Questions about the array below.
1) Give the entry just right of 4678.
2) Give the entry just right of the smallest entry.
3) Give the entry just left of the largest entry.
4) Give the entry just left of 4780.
5) Give the entry just left of 6734.
array([[4694, 3949, 4603, 7113, 6081, 4499, 4752, 4649, 4975, 4602, 3317,
        4699, 5797],
       [4440, 6208, 4557, 6734, 4740, 3973, 4182, 4404, 5349, 3235, 5253,
        2593, 4899],
       [4520, 5040, 4213, 5871, 4054, 4140, 4872, 4828, 4579, 4978, 4647,
        3570, 4913],
       [4545, 3849, 4405, 3691, 4365, 4439, 4490, 4717, 4507, 4679, 3625,
        5504, 2883],
       [4384, 4528, 4267, 3889, 4678, 4780, 4695, 4239, 4639, 4321, 3829,
        4859, 5890],
       [5149, 3422, 4567, 1550, 2233, 4330, 4998, 4807, 5067, 4464, 5626,
        3854, 5424],
       [4226, 5467, 4589, 6084, 3978, 4370, 4449, 4162, 5732, 3643, 3923,
        6962, 4139],
       [4355, 3564, 4580, 1898, 3851, 4223, 4229, 4894, 4883, 4518, 3871,
        6570, 5752],
       [4693, 5198, 4417, 7901, 6344, 4272, 5463, 4451, 4291, 5352, 3190,
        5089, 5144],
       [5330, 3560, 4616, 5071, 4344, 4659, 4574, 4200, 4709, 4163, 5622,
        2431, 4628],
       [4829, 3239, 4500, 2558, 4809, 4557, 4695, 4820, 5273, 4196, 4465,
        3977, 5302],
       [4968, 4340, 4852, 5266, 5072, 4895, 4731, 4632, 3579, 4470, 5838,
        5668, 4350],
       [4705, 4806, 4443, 4051, 5335, 5133, 4207, 5045, 5397, 5317, 3794,
        4048, 4534],
       [4711, 3931, 4896, 2445, 5875, 4604, 4488, 4564, 5702, 4433, 5185,
        4179, 4317],
       [4482, 4161, 4958, 6486, 5917, 4680, 4604, 4041, 4510, 4742, 3767,
        5501, 2427],
       [4902, 4561, 4258, 3159, 3881, 4896, 4580, 4564, 4984, 4721, 4971,
        4469, 5609]])
1) 4780
2) 2233
3) 4417
4) 4678
5) 4557

Read these off the grid that follows. Indices start at 1.
1) Which number is the entry in row 1 and column 1?
2) Which number is the entry in row 3 and column 1?
3) Which number is the entry just left of the largest entry?
4) Which number is the entry directly above 46?
5) Which number is the entry just right of 9?
6) Which number is the entry in row 1 and column 3?
7) Which number is the entry in the top-right corner?
8) Which number is the entry directly below -5?
[[ 13 -23 -37 -24  26  17  18   7  19   7]
 [-39 -70  -7 -26  11 -13  46  35  35  32]
 [-23 -62 -17 -43  17  -8  10  -5  -9  -4]
 [ 17  79  32  55 -13   9 -27  12 -17 -11]
 [-27 -25   0  -3 -26 -25  -3 -35 -11   8]]
1) 13
2) -23
3) 17
4) 18
5) -27
6) -37
7) 7
8) 12

arr =
6313,5441,5980,5856,5587,4262,6612,6257,3953,5005,4738,6384
3962,7463,5267,5118,5704,3822,7035,4576,7996,5993,7606,5025
6035,4570,6559,4314,4371,4860,8246,4104,4070,4403,5729,7023
7294,7586,6279,3342,4183,5974,7127,5608,5847,4290,4435,7077
5772,5383,6201,6508,5453,1466,5720,6954,3762,2593,7004,6111
4231,6225,4670,5632,4669,7537,4886,5383,6516,7018,6602,4905
7278,2790,7970,2574,6186,3738,6018,4358,6033,5453,6175,6960
4804,5124,5915,6914,6030,2466,5216,5505,3675,2823,5890,5811
7878,6741,4374,3629,7808,5300,5042,3330,7446,9223,7267,4279
Counting starts at 1.
The entry directly below 4886 is 6018
The entry in row 1 and column 3 is 5980
The entry in row 2 and column 1? 3962
The entry in the top-left corner? 6313
The entry directly below 3762 -> 6516
The entry just left of 5587? 5856
The entry directly below 7077? 6111
The entry at row 2, column 2? 7463
The bottom-right entry -> 4279
The entry just right of 3342? 4183
The entry just left of 2823? 3675
The top-right entry? 6384
The entry in row 1 and column 2 -> 5441
The entry directly below 7018? 5453
The top entry of the column that holds the smallest entry? 4262
The entry directly above 8246 -> 7035
The entry just left of the largest entry -> 7446
The entry at row 3, column 1? 6035
The entry directly below the smallest entry -> 7537
The top entry of the column that holds the largest entry -> 5005
The entry directly above 4371 is 5704
The entry directly above 4070 -> 7996
The entry directly above the smallest entry? 5974
The entry directly above 6954 is 5608
The entry just right of the largest entry is 7267
The bottom-left entry is 7878
The entry just right of 7586? 6279
The entry directly below 7586? 5383
The entry at row 3, column 2 -> 4570
The entry just right of 4670? 5632

Questions about the array below. Counting starts at 1.
1) Read off the entry directly below 57.
2) Read off the top entry of the column that holds the smallest entry.
3) Read off the entry just right of -16.
4) Read off the entry in the bottom-right corner.
5) Read off the entry in row 1 and column 1.
6) Read off the entry just right of -81.
7) Read off the entry at row 3, column 1.
8) Read off the entry at row 1, column 2.
[[ 15 -19  35 -81 -69  53 -19  63 -66 -82 -36  54]
 [-21  13  63  26 -54 -56  32 -32  57 -13 -16  47]
 [ 82  63  85  17 -68 -67 -31 -65 -14 -64  80  80]]
1) -14
2) -82
3) 47
4) 80
5) 15
6) -69
7) 82
8) -19

Read these off the table that follows. Counting starts at 1.
1) Which number is the centre entry?
2) Which number is the entry just right of the largest entry?
3) Which number is the entry in the bottom-left corner?
4) Which number is the top entry of the column that holds the largest entry?
5) Which number is the entry in the bottom-right corner?
6) Which number is the entry directly above the centre entry?
7) Which number is the entry in row 3 and column 1?
8) Which number is the entry directly above the largest entry?
[[  5 -20  -4  -4   9]
 [  1 -10  -2  -4   3]
 [ -2   1   3   9  -3]
 [ -2  -5   1   0  -2]
 [ 23  91  12  51   7]
 [ 34  71   3  35  24]
 [-41 -35   9  -8 -39]
 [ 10  -3  -1   8  11]
 [-15 -82  -5 -20  -2]
 [ -4  38  11  27 -13]
 [ -1 -24  -2  -5   3]
 [  5  -5   3  16   6]
 [  7 -64 -12 -23  20]
 [  2 -12  -2  -2   5]
 [-64 -61  28  35 -65]]
1) -1
2) 12
3) -64
4) -20
5) -65
6) 9
7) -2
8) -5

Questions about the array below.
1) What is the entry just right of the largest entry?
2) What is the entry just left of -19.81?
3) What is the entry just right of 47.76?
((-114.66, -9.67, 47.76, 30.99, -17.10), (110.68, -2.89, -143.02, -100.46, 146.79), (-19.52, -25.55, 7.70, -36.34, -9.67), (98.36, 29.29, -103.40, -66.80, -9.67), (55.80, -9.67, -67.82, -108.30, -141.26), (45.04, -45.32, 101.76, -9.67, -110.90), (32.41, 22.77, -44.47, 26.46, 26.07), (-1.44, -78.56, -9.67, -70.99, 157.83), (117.88, 95.40, -240.38, -113.47, 184.87), (-28.36, -19.81, -33.68, -35.65, 148.68), (-131.41, -113.67, 274.82, 109.84, -256.35))
1) 109.84
2) -28.36
3) 30.99
